One turn moves each row of this set onto another row. After a few examples, where does it send each row asked below?
K_724: [  4   5   1 -11   5  -3  18  -6  -4  21 -10  54   8]
K_760: [ 12  -6   6  -7 -13  35 -14 -13   7  37 -18  15   9]
K_56: [-16  -7 -21  22   8  -6   7 -16  -2   3  17  29 -12]
K_981: [ -4  35  -3 -18   2  -7 -10 -16  -7   0  -6   1   7]
K_442: [  9  17 -23  16   3  40  -7 -11 -44  15 -19  35   4]
K_467: [ -2  -2 -32  16  14  22 -26   3   8 -16 -46  16   6]
K_5: [-12 -17  -3  27  15  19 -32  -2   3 -13 -42  29  -9]
K_668: [ -3  34  13   4  -8   9   2 -10   7  17 -26   0   7]
K_457: [  9  24  -1  -4  31  35 -31  -6 -13 -13 -31  40   1]
K_619: [  0   5 -33  -5  -8  24 -11 -25  22   4 -28   0  -4]
K_274: [  1   2  -3   4  11  24  -9 -10  41   5 -31  18 -15]
K_139: [  3  14   7  17   0  24 -13 -17   7  11 -20  25 -45]
K_560: [  9 -11  -1  17  33   9  -8   5 -10  -5  17  42  -7]
K_970: [ 22   9 -34  -6  10 -21   0   0  -3   2 -24  32  13]
K_226: [ -7   1 -45   8 -12   4  -2 -27  -6   5   7   5  -1]
K_84: [ -4  17 -10 -27  10 -12   1 -15 -12  -1   5  39   5]
K_68: [  6  12  -9  -4   4 -24 -24 -16   3 -15 -32  18  16]
K_730: [ -2   4  -1   8 -14  18 -18 -24  -4  17  -7  -2  31]
K_590: [ 17  18 -25  -5  12  42 -20  -9 -24   2 -35  42   4]
K_579: [10 10 -7 -3 30  1 -5  6  6  7 18 38 13]
K_884: [ -5  17 -12  11   9   0 -14 -14  -3  -2  21  16  35]
K_43: [-11  -8   5  18  23   9   6  -5  27   2  -1  35 -21]
K_514: [ -2 -14 -36  20  15  14 -14   7 -29   9  -7  16 -25]
K_172: [ 19  -3   5 -14  19  24  -4   8  17  30  -4  36   0]
K_944: [ 23  -1 -20   7   7 -11  13   8 -12  32 -20  27  -7]
K_81: [  8  19 -17  27   8  17  10  -4  -1  14  -7  42 -39]
K_225: [ -3  19   3  32  12  28 -11  -7 -40   8  -8  29  -3]
K_439: [-11 -27  -2  27  17  13 -24   1 -20   3 -15  28 -25]
K_418: [ 10   6 -29  17 -10  29 -20 -20 -12  -7 -13  -6  20]
K_568: [ 19  -5  -4   6  -5  45 -21 -11  14   9 -39   7   9]
K_523: [  5   2 -56  13  10  23 -16   8 -14  -2 -24  10  -4]
K_774: [ -6  21 -33  10  -8   9 -20 -37   2 -20 -21  40  -1]
K_729: [  6   4 -27  20  11   7 -11 -11 -25 -10  20  13  13]
K_653: [  4  14  17   5  -7  13  21  -3   7  27 -27  31   6]
K_634: [ -3  24  13  20  29  27 -27  -7 -23  -8 -14  32  -6]
K_493: [  6  24 -43  24   4   8   6 -15  -2  -4  -4  51 -10]
K_283: [  3   4  18   9  -1 -17 -24 -16   0   6 -34   4  -5]
K_920: [ -7  16  -2   7 -10  19 -31 -36   8  -9 -27  24 -23]
K_502: [ 19 -18  12   6  24  32 -14   4  15   6 -18  41  -8]
K_104: [ 10  -4  14  15  -5  -7  -1  -2  -9  33 -24  10 -17]

K_439 goes to K_467
K_442 goes to K_634
K_944 goes to K_283
Now find these:
K_920 goes to K_493
K_43 goes to K_619
K_568 goes to K_729
K_730 goes to K_579
K_653 goes to K_981

One turn moves each row of this set onto another row. After a few examples, where does it send each row asked below?
K_937: [-43 -32  -2  -1   4  12   6  12 -14  16   0 -13  -6  -7  41  -7   8 -10
  15  53  -1 -21   9   5  -8   7 -19  -6   7  19  -3 -13   0  15  11   7
 -13 -14  -4 -20 -16 -12   4  10  11   4   1   3   8  -7   0   4  -8 -13
   7]
K_80: [-28 -31   0   5  -9 -17  33 -13 -10  28  12  12 -12   4  28  -7  -3  10
  38  31 -22  -7  -2  -9 -20   6  -5  14  -7   2   1 -18   1  -1  17   0
  -6 -12   8  -4 -10 -12  13 -11  -8   4  -1  -4 -10 -18  26   6   6 -31
  12]
K_118: [ -2  -8 -21  -5   4 -14  23   0  -9 -15  17 -14 -44  -4   3  28  32  -1
   1  -3  -5   2  -3  30   6 -21  -7  -5  -5   2   5 -18 -27  -8  -4 -23
  22  -9 -22  16 -22  30  -7  -2  14 -35  10 -16  12  10  -1  -1  -7 -13
   1]
K_482: [ 11 -28  10  -4   6  -2  20 -24 -14 -12  -6 -15  -8 -21   6 -26  38  -4
 -10 -35  17   0   8  -4   2  -5 -16  14 -13 -14  -7 -15  -2 -21 -13 -11
   9  12   4  20 -20  -2  13 -29  -5  -6  -5 -42 -32 -26   5   6 -25   8
  11]
K_344: [-15  -7  31 -14   6  -1   6  27 -23  17   2  -9  -5 -23  -2   4   6  -4
 -24  -9  15  -8  27  25  13   9   2  18  21  -1  -2  -9  32  -7  24 -17
   2  -6 -26  -2   3   1 -28 -19 -31   9  -7 -45  14   7  11   4  -1  11
  11]
K_938: [ 12  11  -4  11 -10 -13  11   4 -24  14  -1  -4 -10  -7 -11   5  16   5
  19 -24 -29  -5 -14  -1 -10   1 -19 -27   7 -12  -7 -12  -8   6  24  10
  18  15   5 -15 -16 -14  11 -11   5   9  -9  28  -8 -32   4  11   7 -36
 -30]
K_678: [ 20 -12  -1  -2  -5 -14  23  -6  -9 -11   9 -24 -21 -28   6 -10   5 -18
   6  -4  32 -32  24   7  19  26  24  32   0 -10   1 -28 -10 -24  19 -13
  -1  31   6  17 -20   5 -10   3 -13 -11  13  -6   5 -14  11  21  14 -33
  19]
K_776: [ 33 -48   2 -20  10   0   2 -43  17   1 -19  -9 -14 -17   3  -1   0  -7
  13 -17 -19  -9   1  32  17  -4 -12  13  -2  10  -4 -10   1   0  13  -7
  -4 -26 -12  31 -14 -13   9  41 -16   1   3 -18  14  18  -1   9  -6 -20
   5]
K_550: [ -7 -33  21  -8  28  -4  -6   1 -15  26 -13   1  -4 -13  14  15  15 -25
  -4  -4  24  -5   5  21 -18  22  -8  15  41 -11   3 -15  39   6  -6  -9
 -15  -3 -31   5   2  -6   9 -19 -11  15   9  12  27 -16  -3  26 -12  -3
   6]
K_971: [ 10 -11  14   8   6 -21  26   3  17  27  23 -18  -7 -11  28   2   8 -34
  15 -14 -49   6   5 -13  15  16  -7  -6   2  -2 -19 -12   1  -4  28 -12
   0  23  -4  -4 -36 -24  -9 -25   0   0  -9 -16  -8  21  -9  -2  -9  -5
 -20]
K_398: [  6 -64   0 -10  11  17   6 -13  28   3  -1 -12  -2 -13  17   3   8  -4
   7 -33  -7 -24   0  -2  -6  -5 -13  -5  -1 -21  -1  -9   2 -14  23 -11
 -13  -9  -6  64  -7  -3   2   2 -19   8   4 -11   8 -47 -13   4   9 -12
   7]
K_986: [  3 -11 -26   9 -20 -13  -2  19   0  -1  13  -5 -43 -10   3  25  11 -11
   3  -4   3 -20 -10  28  -2  11 -13 -45   9  -7  -8  -3 -18  -8  27  21
   4  -7 -23   9   8  18  12  -8  -9 -23  20   4  24  -1 -17 -18  -6 -14
  30]
K_51: [-31  20  -8  -2  -2  -4   1  15   4 -12  12  17 -32 -16  14   4  19 -27
  11  -5   3   8   5   5   9  -3 -21 -18   5   4  15  -8 -10 -25  13   5
   0  -7 -39  -9  -4  34   7 -20 -27  -3   7 -10  20  33 -26  -2  -3 -11
 -20]
K_621: [ 16  28  -8   7  10  -2   8   9  11 -13 -17 -17 -13 -25   5  -5   1 -13
  12 -10   8 -20   5  59  -4   0 -15 -20  31   8 -11 -14  -1   0  15  17
 -15  -6   0  -1  -4  -1   5 -10 -39  -5  -1 -11  -5  43   2  -9  12  -6
   3]
K_414: [-10  -7  -9 -23  23 -22   5 -24   8  -2  14  -2 -25  18   5  26  -9   7
   9 -25  -4  -1 -17  17 -24  -7 -25 -21   9   8  -2   2   1   1   6   7
 -21 -18 -34   3  -6  12  12 -14  -3 -21   7  12 -14   5   0  -5   2  28
 -22]
K_534: [-20 -20  11  -7  10 -13  10  -4 -10   1  31 -36 -13  -7  41  -8 -19  13
   8 -16   0 -14   7  21  14  -4 -37  19 -23 -33 -15  -7  17  -2   1   3
 -21 -20  -2 -17 -10 -18  24 -13 -38  -3   7 -17  39  -8 -12   3 -14 -17
 -17]
K_699: [ 13  14   1 -15 -14 -20  -3   0 -30  -2   5 -25  17 -25 -10 -15  -7 -14
  22 -22 -18   8   4  -1  -2  19 -17  -2 -19 -13  -1  -3  10   1  16  31
  34   2  21  17 -21   5 -19   2  -6  11  -4 -11 -22   1  10 -12   8  -5
 -14]
K_207: [ -5 -62  -8  -5  10   6   6 -32  -9  15   3 -10  -9 -19  27  -2   3  -7
   9 -65  -4 -25  -7  49  -3  -8 -18  -1  -2  13  -2 -17   3 -10   7  -5
   4   5 -11 -30  -5  -9   2  -9  13  -5   0 -14  17 -20  -3 -16  -8 -14
  -7]
K_734: [  7  -9  -8  14   4  23  20   2 -22   2 -14  -9   9  -2  19  31 -12  -7
  -7 -24  -1 -14  32   0   1  -2  18  -1  15   8 -14 -35  37 -11   9 -19
 -24  -4 -18  22  14  14  17 -29   2 -15  16 -13  28 -11 -16  -4  -2  -3
  19]
K_199: [  2 -25   9 -15  10   8   2   8  12  27   3   2  -4   8   6 -20 -13 -27
 -15   5  15   1   6  18  28  12  -2   4  40 -22  -3   7  28 -19   9   0
   6   6  -9 -11 -30  19 -20 -29  -4 -10  -3  -7  35 -16  12   7  -3  23
  -6]
K_486: [ 12  -3  -2 -16   0  -1 -22  -7   6  10  -5 -13  19 -21  44   4  -8 -13
  -6   4   2  20 -16  -5  -8   1  14   1  17 -11  -4 -40  -4   3  12  -5
 -10 -11 -11 -19 -11  11 -18 -25   4  10  13 -20  30  14  22  10 -28   1
  12]
K_4: [ 12 -32   3   0   5  16   7 -28  16  -8  -1  -7  -6 -21  36  -4  11  -8
   8 -55  -3 -13   5 -27  -6   1 -20  39 -23 -13  -3 -23   1   0  21   6
  17   4   0   3  -5  -6   9  23 -41  15  -5 -13  12  -4   2   8  -8  -9
  -3]
K_6: [-12 -10   1  -9  15 -44  19  -1  -5  -5   1 -22   1  -8  27  -7 -21   4
  13   5  12 -12   2  10  -5  -1 -37 -13 -38 -24  10   2 -23 -12   6  20
 -13   2  -8 -24  -1  11  15 -12 -16  -8  -2 -25  36  -8 -10  19   9  -6
 -29]
K_765: [ 27  -3  -3  14   8  -1   7  11 -20  13 -22  -7  20  11  19  20 -26   8
  13 -23 -24   8  -8  -4  11  18 -32 -10  -1   0 -34 -14  20 -14  23  18
  27  14   3   6 -35   1 -10 -22  -9 -24  -6  -2  10 -10  17 -17   6 -16
  -8]
K_128: [ 14 -11 -15   9  17   6  26   3   7  -4 -29  -8 -26   2  -4 -24  -4  10
  -1 -24 -10 -51  42   8  19  20 -14 -24   9 -19  -1  30   9  -3  13  23
  -3   4  -6   0  -9  18  -2   5 -11   2  -6  -9 -16 -19  -2   7   4 -12
  -3]
K_779: [-11  -6 -11   8  10  28  -4   2 -11  -6 -10   0 -15   3  -9   3   1  -8
   7 -18  26  -5  16  30 -11  30 -21   4  -8 -22 -26 -13  16  -6 -23  11
 -15  -1 -19  21  -6  25   1 -22 -25 -19  13 -31   6 -32  25 -16  -6 -33
  11]
K_946: [ 22  37  -4   3   8   6   6  18 -20  -5  -1 -11  -7 -22 -14  -1  -1 -13
   5  12 -12 -22   4  -8  27   7 -14  -1   1  21 -11 -14  -6 -29  -4   5
 -24 -35  -8  37 -12 -11  -4   3 -20  -6   8  -6   6  -7 -10   7 -21 -13
  10]
K_31: [ 25   7   9  -4 -30  15   1  -7  13  -1  -1 -10 -26  -1  -3  -9 -16 -37
  10 -11 -12 -28 -20   8  -4   7   6  -2 -12 -13  -2  28 -12 -13   8  16
 -12  32  -7  11 -25  -3  -2  -7  18  13   3  11  -3 -19   2  -9   8  -8
  -5]

K_946 goes to K_779
K_734 goes to K_482
Now find these:
K_207 goes to K_971
K_550 goes to K_4
K_6 goes to K_937
K_344 goes to K_398
K_118 goes to K_199

One turn moves each row of this set onto another row. After a few examples, where does it send each row asked below?
K_11: [ -4   5  -1   3 -12 -11  17  -2 -32 -26  13  -5 -11 -16  23]
K_369: [ 18  -5 -14  13   7  30 -28   7   0  -7   8 -14  26   0   4]
K_110: [  0   6  28  -9 -19  -3   2   4 -23  14  35  22  18  -6 -28]
K_428: [ -5  -1  15  -9  15  15  10  26   7  28  -4  25 -14   7  -8]
K_243: [ -5   1  16  -7  -3 -22 -34  -3  -6  18  16 -14   2 -10  -7]
K_261: [-10  11  21  -3 -10  11  13   6 -34  21  39  24  18  -2 -11]
K_211: [ 16  -5 -19  15   8  22 -18  13  -4 -10   8 -22  26   4   7]
K_301: [ -4  -3  11  32  27  16  28  19 -13 -12   5  15  10   2 -15]
K_640: [-14  -4   2  23  14  38  27  -1   5 -15   7  24   8 -10   3]
K_782: [-17  15  10  -5 -16 -13  21  -8 -20  -9  46  10  18  -5  11]
K_417: [ -3   1  17 -16 -34  -4   6  -8  -6   3  32  18  17 -15 -22]
K_630: [-13  14  24   4  23  18 -11   5   8  16  11  33 -11   8  19]
K_186: [ -8  15  13  12  -1  17  -1 -13 -39 -12  22  15 -11 -15  34]
K_518: [  1   6  15   4  -1  32   7   8 -50  12  10  20 -11  -9  10]
K_64: [ 16  -2  26   2  -4   4  -6  13 -44   7   4  13 -11 -14 -20]
K_234: [ 15  -6  23  -9 -22   5 -17  -9 -15  -8   2  13 -13 -28 -16]
K_201: [ 15  -9 -21  10   3  32 -18  12   1  -4   6 -16  26   0   5]
K_209: [ 14  -5 -21  12   8  34 -18  12  -4  -2   7 -16  25   3   6]
K_943: [-10  -6   3 -13   2   2  -5  20 -25  41   9 -16   0  -2  -8]
K_901: [  3 -11  -4 -16 -31   6  14  -5 -13 -16   1   1 -15 -28   3]
K_168: [-18  17  17   1  -9  10  13  -8 -27   9  47  25  20  -3  11]
K_581: [ -7   1  12  31  16   7  10  -8  13 -35  11  17  11 -11   2]
K_205: [  4  -2  21  -6  13 -22  -4  22  16   3   0  11 -11   5 -15]
K_551: [ -1 -12   1  22  10   2  29  13   6 -28  -1   6   9  -8 -20]
K_258: [ 19  -5 -15  16  10  25 -20  15  -9  -6   8 -18  26   5   1]
K_470: [-19  -4  -3 -22 -16   9 -19 -14   9  21  12  -8  -1 -18  12]
K_137: [ -3 -14   6  14   4  33  17   5  16 -12  -3  23   7 -15 -21]
K_515: [  1  -1  27  32  20  17  -3   0   6 -19   7  27  11  -9 -19]
K_286: [-21  -4 -14 -14  -5  -9  11   8 -16  21  14 -26   0  -4  17]
K_908: [-13  15  13  11  28 -15  12  15   0  -1  14   9  -9  14  27]
K_800: [-18   2  -8 -11   6   0  29  13  19  -1   4   7 -14   4  23]
K_269: [ -8   2  11 -12  -1  -5  -4  -4  37  -6   3  19 -13  -7   9]
K_430: [-19  14  11   6  10 -17 -24  -6 -19  14  25 -16   5  -3  25]
K_616: [-21   5   8 -10   0  28 -23  -7 -13  37  19   4   1  -8  18]
K_72: [ 15  -2 -15  15   9  29 -24   5  -1  -9  11 -16  26   3  10]
K_236: [-14   4   3 -17 -29  -8  25  -7  -8  -6  36   9  15 -13  -6]

K_269 goes to K_205
K_581 goes to K_551
K_430 goes to K_286
Now find these:
K_236 goes to K_417
K_234 goes to K_64
K_201 goes to K_369

